Read these off the table that follows.
1) Read off the entry at the centre.
2) Read off the entry just left of -6.
3) Read off the entry just left of -13.
4) Read off the entry just left of the smallest entry.
5) Read off the entry just left of the largest entry.
6) Read off the entry just left of -2.
((42, 14, -2, 21, 57), (-53, -15, -16, -6, -58), (20, 25, -14, -19, 60), (-1, 9, -11, -7, 37), (21, 17, 11, -1, 59), (-42, -19, 2, 8, -65), (6, -13, 34, 41, 0))
1) -11
2) -16
3) 6
4) 8
5) -19
6) 14

W = [-47 -15  16 -15   4 -41 -16]
The 3rd entry from the left: 16
The second entry from the left is -15
The third entry from the right? 4

Read these off the matrix that follows. Rows and columns are numbered from 0.
1) What is the entry just right of the largest entry?
2) What is the entry just left of the smallest entry?
3) What is the top entry of the column that holds the smallest entry?
4) What is the entry at row 2, column 2?
5) What is the entry at row 2, column 0?
6) What is the entry at row 0, column 1?
7) What is the entry directly below -13?
8) What is the entry in the bottom-left corner?
[[ -8   7 -16  -4  -2   4  -5   0  10  -9  -1  -8  25]
 [ -2   4   1  -4  -6  -4  -3  11 -16  -1  -9  14  -4]
 [-29  12   0  -7 -22 -34   9  29  11  13  34  -4  29]
 [ 38   0  27  46   1  36  19  12   7 -13  -1   2   3]
 [  9   7  16  16  -9   7 -11  -6  -2  -7   7  -8   7]
 [ -1  -5   2   8  -9   1  -7  -5  -3  11   5   4  -9]]
1) 1
2) -22
3) 4
4) 0
5) -29
6) 7
7) -7
8) -1

m = [[3, -1, 7, 1, 2, 0, 1, -2], [10, 7, -15, -23, -18, 59, 28, 14], [-1, -1, -2, 0, -1, 1, -1, 0]]
The entry just left of -18 -> -23
The entry just left of 2 -> 1
The maximum -> 59
The entry just left of the largest entry: -18
